A single turn carries every row of the set below to another of its rows. Some are shown first; where does it send the rows asked next?
z_361: [ 13   0 -33 -11  -7 -13 -10   0 -29  18  -5  33   7   9  14   2  21  -8
 -21 -18 -20  -5  -9  -3]
z_4: [ -2  -4 -10  14  -4 -21 -27 -16  26 -11  -2 -23   9  -6  -1  18 -12 -10
 -14  -4  -6 -18 -28  15]
z_691: [ 12   2  17 -42  -6 -15   6  -7   8   0   5  10  -4 -10  11 -14   8 -23
   5  40  -9   3 -11  14]
z_716: [  8  -9 -36 -32  -6 -19   4 -34  23   9  17   5 -21 -26  15  -6  17   5
 -22  28  -3   5 -10  -4]
z_565: [ 14   1 -30 -13  22   4 -19 -22 -10  15   1 -22  -4 -29  13  22  -3 -12
 -15 -23 -19 -39   3  17]
z_172: [  4   3 -16 -28  -4 -13   2 -39   2  -5   8   8  10 -23  13  28  -3  -6
  18 -52 -13  -9 -33  -1]
z_23: [ 22  -2 -16 -13   2 -16 -17   1  18  -3   1   2  -8 -44  14 -29  -6   3
 -24 -40 -11   8 -25  -1]
z_407: [  6  -2  -2 -28   0 -14 -13 -21  26  22  27   4  19 -13  23  26  22  -6
  15 -12 -14   0  30  37]
z_678: [  7 -14   2 -34   5 -19  -2 -13  39  15  -1  -7  34 -27  27  20  -9  -1
  12 -12 -35   4   8  34]
z_156: [  8   0 -36 -29  -6 -17 -19   4   8   8   4  29   4 -49  -1   2  14 -13
  19 -14 -23 -37 -20  27]
z_766: [ 40  -8 -32 -16   3 -11 -25 -14  21  -1  27   7  45 -39  -3  16  16   9
   1   7 -11 -33  -6  -5]
z_153: [ 25   0 -21 -27  -9 -31 -24  -8 -12  -3  20  13   1 -24  19  42   0 -26
  14   6  -7  15 -26  -5]
z_532: [ 44  11  10 -25  16  13   0 -10   8   1  12  -5  23 -32  12 -16   8 -14
  -5  17  -6   9  14  -8]
z_315: [  1 -18  14 -17 -12  -2  -8  17  12  16  17   3  23 -25  16  25  -1 -16
  18 -20 -24   3  17  28]
z_186: [ 11  10  19  -4   1  -7  12 -19  21  -1  -5   2  32  11   1 -19  20 -14
   5   1  -8   1  -6  -6]
z_907: [  1  -6 -16   8 -32  -9  -8  -7 -12  12  12  22   8   6  16 -16   9   6
   1  -1   8 -14  -5 -20]
z_79: [ 28 -23 -27 -47 -18 -16  12 -40  -2   2  17   2  -4 -19   6  -6   8  18
 -21  -4  -1 -27 -11  12]
z_978: [ 41   7 -16   0 -11 -13   6  -4  14   1   4   5  11 -36  24 -13 -20   3
 -27  -7 -36   3 -12 -26]

z_978 -> z_907
z_565 -> z_172
z_361 -> z_79
And these:
z_691 -> z_532
z_766 -> z_4
z_315 -> z_407

A single turn carries every row of the set below to another of its rows. Some are shown first; where does it send the rows asked next?
z_160: [ 22  12   9  22 -38  -8  -4   0  15  -8   5  20 -27  15  -8 -24 -12  -9
   5 -21  24 -13 -12  13   4   8   2  -9   6 -45   9]
z_200: [ -8  14 -23   5  17 -30 -27 -15  21  -4  -8  52   9  -2  26  -9  -1  -5
   4  -4  22 -22 -11   7 -13  24 -20   9  16 -15  13]
z_146: [-11   1 -17  -6   1 -28  12  13   8  -5  11  -2 -27  -4  -7 -36 -36  -6
   3  10 -13  15  -7  -8  11   2  10   3  13  23  19]
z_25: [ 15   5  -5  22  10   1  28 -20  11  -7 -21  13  14  12 -24 -40  -1  -7
 -12  -4  27  -6  15  -2 -16   2  -1 -27  26 -23 -21]
z_403: [-10  -1  -4 -11 -11 -27 -13  17  12  16  30  12 -18 -27   4 -14 -15   7
  23 -32  -9 -14 -22 -20   5   0   3  -7 -11  -6   9]
z_288: [  1  16 -14  24  -7  13  23 -26  12  22 -13   9  -2  19   2 -46  -7  -3
  19 -44  11 -33   0  -8   0  15  11 -17  -1  -5   0]
z_650: [-16 -16 -12  24   7   7 -30  -2  13 -13  -2  33   1  -5   5 -18  12 -23
 -12   9   5 -40  18  -2  25  18   7  -1  12  26  27]
z_37: [  7  -1  -4 -17  -5  -7  17  29  11  -9  14 -20 -21  -3 -21 -39 -17  -9
   4  -2  -5   9  -6 -10   9   2  14 -10  -3  19  10]
z_591: [-11  -6  -7  -8 -11 -16 -13  13  12  14  27  16 -21 -34  -2 -17 -14  10
  28 -31 -11  -9 -16 -19   7 -10  12   2  -8  -4  14]
z_581: [-13 -10  -3  41 -19   2  -5 -18   5  10  -5  39  -4  -4 -12 -20   2 -20
 -18 -11 -25 -23  22 -20  17  -6   2 -22  30  -8   3]
z_697: [  5 -15 -18  10  46 -15 -17   4  -4   3   2  26   8 -26  25 -31  19 -26
 -11   9   1  -9   7  11   5  19 -30  -8   5   0  -1]
z_260: [ -3  -2  -8  32  20   8  22 -29  19  -2 -17  16   4 -11 -39 -37  -5  -9
   5  -9  17 -12   9  -6  -8 -20   5 -22  26 -11 -18]
z_276: [ 14 -14  -8   2  34 -24 -22  24   1 -15  -1  30  -2 -24  17 -23  20 -20
 -27  -1  15   4 -13   8   3  12 -20 -10  13 -13   5]
z_62: [ 27   9  13  -7 -36  -8  14  11   9 -17  19  18 -12   2  25 -12   5   6
  17 -12  -1 -10  -1  12  -6  30 -16  -2  -3 -14   0]
z_893: [ -6   8 -21   3  16 -28 -22 -18  28  -7 -10  42  10  -5  31 -12   9   1
   4 -10  28 -31 -16   4 -16  24 -17   5  12 -16   6]
z_770: [ 19  -1  -3  18 -10  16  -5  12  13 -25  13  20 -13  -8   5 -10  21  -7
  10 -32  41 -24   2  12 -20  15 -11  -5 -12 -21  19]
z_877: [ -3   2 -14  -6   3 -24  13  23  12 -10  10  -4 -18  -7 -11 -33 -36 -10
  -2   6 -18  17 -13 -10  12   1  14   1   7  18  15]
z_521: [-30 -15  -9   2 -23 -13   0  -5  11  -4  22  22   1  -4 -13  -4   1   2
   7  27 -19 -19  24 -16  -3  10   8 -10  21  18  12]
z_683: [  9 -19 -18  10  46 -21 -15  10   2   0   4  29  10 -15  20 -30  23 -21
 -18   7   5  -1   2  11  -4  17 -30  -6   9   0  -1]
z_592: [ -3  13 -10  25  -6  15  22 -35  11  25 -13   9   4  18  -3 -45   0  -3
  18 -37   5 -31   9   2   2  16   3  -9  -5  -1  -5]
z_350: [  5   2  -3  31  24   8  20 -25  19  -2 -15   6  10  -3 -35 -41  -2  -7
   3  -7  23  -6  14  -6  -5 -16  12 -24  22 -13 -16]

z_592 -> z_591
z_160 -> z_62
z_893 -> z_288
And these:
z_581 -> z_521
z_146 -> z_697
z_350 -> z_877
z_25 -> z_37

